One vector is turned by the same rotation once a step. Each row is the vector after some number of steps, and that number follows the row.
The counts run from 0 to 288.
[2.98, -2.18, 1.81, -4.29, -3.77, 0.56, -1.70, 0.75, -2.36, -3.52, -0.60, 1.63, -2.95, -2.91, 2.17, 1.73, -1.23, 1.72, -0.83, -0.49, 3.17, 0.39, 2.75, 1.43, -0.76, -1.72, -0.67, 2.36, 2.65, -0.86, -1.85, 1.66] | 136
[0.57, -1.89, -1.77, -1.59, -1.52, -1.77, -2.56, 1.59, -1.04, -6.61, -0.75, 1.16, -3.57, -1.71, -0.13, 1.55, -1.54, 1.59, -2.39, 0.38, 1.57, 1.56, 1.40, 3.23, -3.05, 1.34, 0.63, 1.67, 1.01, -1.42, -2.50, 1.98] | 221
[-0.58, -2.71, -0.35, -2.83, -3.28, -0.62, 0.08, 2.54, 1.71, -1.47, 0.56, 3.44, -4.78, 1.45, 1.76, -0.13, -1.07, 0.13, -1.69, -1.23, 4.48, -0.37, 3.10, 0.04, -3.57, 0.17, -1.86, 2.27, 0.63, -1.54, 2.18, 1.25] | 267
[2.63, -4.08, 0.52, 1.64, -4.37, -2.44, -1.04, 2.86, -0.33, -5.13, -0.91, 0.92, -4.32, -0.58, -1.09, -0.52, -0.08, 0.95, -0.10, 0.72, 0.94, 0.65, -0.71, 1.73, -3.38, 1.49, -1.55, 0.78, 1.95, -1.28, 0.11, 0.97] | 96
[-0.12, -2.06, 1.40, -2.54, -3.23, -1.18, -0.67, 2.91, -1.15, -4.03, 1.80, 2.48, -3.39, 0.62, 1.49, 1.71, -0.53, 1.17, -2.09, -0.44, 1.34, -1.27, 3.35, 1.51, -3.56, 0.84, -1.02, 3.68, 0.23, -2.68, 0.70, -2.37] | 120
[0.52, -1.09, -0.27, -4.01, -5.97, 1.42, -1.29, 1.82, -3.81, -1.54, -0.57, 2.79, -3.35, 1.26, 0.21, -0.24, 0.78, 0.59, -0.22, -1.64, 2.09, -1.17, 3.30, 1.36, -0.43, 0.38, 2.22, 3.43, 0.37, -0.09, 1.49, 2.08] | 42
[-0.13, -2.16, -0.96, -3.32, -5.00, -0.48, -1.63, 0.40, -0.86, -3.93, -1.83, 3.24, -2.57, 1.23, 1.78, 1.38, 0.63, -1.03, -0.25, -1.32, 1.94, 1.02, 3.77, 3.76, -0.97, 1.89, 1.61, 2.89, -0.17, -0.56, 1.82, 0.74] | 44
[2.01, -5.32, 1.86, -1.99, -3.26, -0.89, -2.01, 1.95, -0.15, -2.43, 0.90, 3.58, -3.25, -0.33, -0.07, -0.96, 1.45, -1.86, 2.10, 1.20, 0.90, 0.96, 0.11, 3.02, -3.58, 0.68, -0.24, 3.04, 2.01, -1.25, 1.47, 1.30] | 17
[1.95, 0.70, 2.26, -2.86, -1.41, -0.68, -1.21, 1.55, -2.37, -0.70, -0.55, 1.24, -5.96, -1.10, -1.55, -0.44, -1.24, -1.38, -1.21, -0.64, 1.45, 1.89, 3.01, 0.31, -3.62, 1.75, 1.86, 3.61, 1.66, -1.56, -0.86, 3.78] | 148
[1.98, -2.51, 0.28, -0.04, -2.36, 0.42, -1.64, 0.96, -1.45, -5.18, 2.02, 1.89, -2.84, 1.71, -0.72, -0.47, 1.02, -2.96, 0.82, 1.43, 0.66, 1.42, 2.75, 2.26, -3.96, 4.91, -0.61, 1.84, 1.27, 0.51, 0.34, 3.09] | 85
[2.25, -3.26, 2.03, -0.83, -3.07, -0.66, -0.67, 1.95, -0.82, -3.03, -1.36, 2.05, -2.62, -0.24, -0.71, 0.11, 1.60, -3.12, -0.14, -0.09, 4.23, 2.74, 0.65, 3.32, -1.71, 2.71, -0.82, 0.89, 1.35, 0.64, 3.40, 2.33] | 172
[0.64, -0.93, -1.48, -1.09, -6.62, 1.40, -1.19, 2.78, -2.23, -4.20, -1.67, 0.85, -1.39, 1.14, 2.03, 1.70, 0.38, 0.60, -1.59, -1.21, 3.29, -0.95, 3.44, 0.98, -1.89, 1.22, 0.98, 2.14, 1.55, 0.93, 0.98, -0.21] | 196
[-1.76, -2.72, -0.45, -2.95, -3.89, -0.80, -1.69, 3.42, -1.51, -2.98, -2.11, 2.55, -3.83, 0.34, -0.12, 1.00, -0.45, 0.57, -1.57, -0.93, 3.75, 0.13, 2.36, 1.11, -0.74, 0.61, 0.77, 3.11, -0.75, -2.68, 2.30, -0.27] | 37
[-0.31, -2.96, 1.86, -0.93, -2.71, -3.65, -1.95, 3.45, -0.20, -2.38, -1.52, 1.02, -4.17, 0.21, -0.22, -0.12, -0.93, 0.81, -0.50, 0.04, 5.69, 1.64, 2.06, 3.30, -2.14, 1.41, 1.38, 1.80, 1.12, -1.11, 0.70, -1.03] | 29
[0.92, -3.10, 0.17, -2.34, -5.22, -1.29, 0.03, 2.63, -0.95, -1.87, 0.24, 1.78, -4.35, 1.26, 0.32, -2.46, -0.44, 1.45, 0.54, -0.77, 3.27, 1.68, 2.93, 0.72, -0.98, -1.17, -1.10, 1.43, 3.63, 1.64, -0.64, 2.66] | 261
[-0.99, -3.74, -1.01, -2.93, -3.94, -1.33, -1.10, 2.84, -0.67, -3.73, -2.30, 2.70, -4.44, 1.18, -0.92, -0.05, 0.29, 1.14, -0.17, -0.93, 1.39, 1.82, 1.68, 2.27, -1.59, 0.74, 2.19, 2.92, 0.42, -2.51, 0.91, -0.95] | 36
[-0.32, -2.50, -1.08, 0.34, -4.46, -1.69, -1.55, 1.23, -0.51, -3.90, -1.55, 2.43, -2.63, 2.60, -0.37, -0.66, -0.80, -0.08, -1.51, -0.17, 4.63, -0.20, 2.73, 0.76, -1.71, 3.28, 2.39, 2.92, -0.07, -0.29, 2.30, 1.10] | 191
[2.29, -1.93, 1.54, 1.59, -3.72, -0.74, -2.39, 2.14, -0.57, -3.98, 0.94, -0.29, -1.96, 1.21, 0.79, 1.03, -1.20, -1.48, -0.01, 0.04, 4.51, -1.57, 2.31, 1.31, -4.18, 2.98, -2.10, 0.62, 1.44, -0.04, 0.76, 3.19] | 90
[2.87, -2.08, 2.58, -3.76, -2.04, 1.00, -1.02, 0.29, -2.40, -0.80, -1.46, 2.86, -5.53, -2.97, 1.25, -0.01, -2.75, 0.60, -1.67, 0.10, 3.35, 0.30, 2.14, 0.38, -2.63, -0.68, 0.05, 2.25, 1.36, -0.73, -1.53, 2.40] | 140
[1.75, -3.49, 1.08, 0.54, -3.28, -1.43, -1.91, 2.39, -0.33, -6.60, 1.68, 0.62, -2.11, 1.08, -1.20, 0.45, 0.63, -0.11, -0.35, 1.38, 3.70, -0.19, 0.29, 2.74, -3.00, 2.34, -2.21, 1.02, 0.92, 0.26, 0.02, 2.08] | 93
[0.36, -4.52, 2.03, -1.82, -2.37, -0.03, -2.89, 2.44, -0.07, -6.08, 0.38, 1.24, -3.41, -0.59, -0.29, -0.72, 2.11, -3.08, -0.05, 0.47, 2.62, 0.82, 1.45, 1.86, -2.91, -0.37, -1.19, 2.58, 1.34, 0.41, 0.17, 0.23] | 10
[1.36, -1.33, -0.30, -1.16, -3.37, 1.47, -3.21, 1.86, -2.44, -1.76, 0.14, 2.09, -3.01, -0.23, 1.38, -0.67, -1.96, -3.17, 0.11, -0.55, 0.69, -1.15, 4.32, 0.38, -3.80, 0.64, -1.23, 3.09, 0.65, 0.23, -1.42, 5.08] | 234
[2.35, -0.77, 1.04, -0.14, -2.33, -1.94, -1.51, 1.66, -3.11, -4.25, -0.50, 2.01, -1.25, -1.51, 1.29, 3.01, -2.15, 0.31, -2.42, 1.03, 3.34, 0.58, 2.16, 2.84, -2.40, 4.51, 0.95, 2.40, 0.17, -0.93, -0.62, 1.22] | 214
[1.21, -3.52, -1.56, -1.59, -4.86, 1.07, -0.88, -0.20, 0.28, -4.60, 0.05, 4.01, -3.04, 0.45, 2.53, 1.04, 1.11, 0.74, -1.96, -0.09, 1.50, -1.96, 0.52, 3.46, -3.71, 1.64, 1.65, 1.68, 0.44, 0.19, 0.59, 0.07] | 202
[1.42, 0.50, 0.66, -2.99, -2.03, 0.30, -2.48, 1.39, -1.55, -1.87, 1.48, 0.06, -3.74, -0.03, -0.61, 0.12, -1.12, -1.16, -0.02, -1.65, 2.75, 1.15, 4.17, 0.98, -3.56, 0.46, 1.75, 3.29, 2.76, -1.71, -1.22, 5.03] | 151
[2.84, -3.57, 3.83, -0.85, -4.27, -0.68, -1.15, 2.91, -2.64, -0.30, -0.84, 2.28, -3.53, -1.12, -0.10, -1.46, 0.11, -1.48, 1.76, 1.11, 1.67, 1.82, 1.12, 2.31, -2.72, 2.17, 0.45, 2.85, 2.84, -0.53, 1.15, 0.35] | 20
[2.65, -0.65, 0.45, -3.29, -2.07, 0.78, -1.66, 0.95, -3.30, -4.40, 0.65, 1.91, -2.03, -1.00, -0.78, 3.66, -1.49, 2.12, -1.14, -0.22, 3.27, 0.25, 0.72, 2.07, -1.90, 3.17, 0.67, 2.83, 0.32, -3.49, 1.12, 2.89] | 60
[2.54, -0.24, 0.64, 0.51, -4.55, 0.73, -1.46, 3.97, -2.67, -2.97, 1.38, -0.58, -2.60, 0.33, -0.25, 1.40, 0.35, -1.90, 0.05, -0.61, 0.92, 0.33, 2.43, 0.74, -4.80, 3.74, -2.07, 1.82, 1.73, -0.44, 0.91, 2.93] | 87
[3.52, -0.80, 0.82, -1.60, -2.46, -0.32, -0.75, -1.04, -2.81, -4.31, -2.19, 1.64, -4.16, -0.30, -1.70, 1.05, -1.56, 0.72, -0.58, 0.75, 1.49, 2.54, 1.50, 2.19, -2.00, 4.20, 2.35, 1.62, 0.81, -2.12, -0.04, 2.41] | 62
[0.57, -4.95, -1.07, 0.30, -3.80, -2.63, -0.36, 3.02, -1.17, -3.82, -1.85, 4.05, -2.28, -0.34, 0.70, -1.34, -1.39, 0.55, -0.49, 2.03, 1.62, 2.25, 2.23, 0.56, -1.51, 2.20, -1.02, 3.10, 2.02, -0.05, 1.33, 0.83] | 104
[2.36, -2.60, 2.43, -0.34, -3.45, -1.14, -2.05, 3.64, -1.46, -1.90, 0.13, 0.79, -4.32, -0.67, -1.96, 0.29, -2.59, 0.31, 1.52, -0.21, 2.14, -0.13, 1.17, -0.20, -2.51, 0.91, -3.20, 1.82, 1.17, -3.45, 0.56, 2.73] | 249
[1.84, -2.29, 2.83, -1.98, -2.93, 0.48, -2.39, 3.57, -1.66, -3.12, 3.18, 0.20, -3.49, 0.18, -0.93, 0.97, -0.50, 0.36, 1.33, -0.03, 1.94, -0.97, 0.84, 1.86, -3.80, 0.58, -4.03, 1.60, 1.30, -1.95, -0.76, 2.26] | 245
[-0.13, -1.72, 1.31, -2.31, -4.06, 0.34, -0.96, 2.34, -1.57, -1.88, 2.78, 2.01, -4.36, 1.52, 2.56, -0.45, -1.42, 2.42, -1.05, -0.37, 3.39, -2.33, 3.99, 0.55, -3.92, 0.24, -0.38, 2.63, 1.32, -0.15, -1.18, -0.38] | 117
[1.70, -1.93, -0.98, -0.39, -7.41, 1.11, -0.53, 2.28, -1.43, -3.73, -2.64, 1.50, -4.10, 0.73, 1.64, 0.69, 0.90, 0.45, -1.62, -1.18, 0.78, -0.03, 2.20, 1.63, -2.47, 1.31, 1.38, 1.44, 1.61, 1.03, 0.77, -0.08] | 197
[-0.34, -3.11, -0.23, -3.22, -5.08, 0.27, -1.41, 2.28, -2.20, -2.46, -1.43, 1.21, -4.98, 1.34, -0.76, -0.67, -0.35, 2.65, 1.02, -0.36, 1.49, 1.68, 2.34, 1.36, -2.05, -0.30, 2.58, 2.15, 2.21, -1.73, 0.33, -0.19] | 35
[3.05, -0.72, 0.86, -0.72, -2.78, -2.67, -0.68, 1.00, -3.62, -4.58, 0.34, 2.52, -3.13, -1.61, 0.09, 1.66, -0.68, 0.85, -2.36, 1.27, 0.77, 1.08, 0.61, 4.25, -2.37, 4.53, 1.66, 2.57, 0.58, -0.70, -0.77, 1.13] | 213
[1.95, -1.63, 2.51, -3.71, -1.19, -0.52, -1.45, 1.42, -1.50, -2.79, -1.62, 2.56, -4.59, -3.26, 1.59, 2.07, -1.92, -0.02, -2.98, -0.46, 4.24, 0.35, 1.49, 1.14, -1.84, -0.84, -0.94, 2.64, 0.67, -1.77, -0.25, 1.58] | 139
[0.28, -0.04, 1.50, -2.56, -0.94, 0.31, -2.83, 2.25, -0.98, -4.80, -0.09, -1.05, -3.65, 0.32, -0.65, 1.63, -0.18, -2.52, -0.76, -1.44, 4.28, 2.54, 4.60, 1.51, -2.94, 0.78, 0.29, 2.20, 1.60, -1.68, -0.22, 2.22] | 154
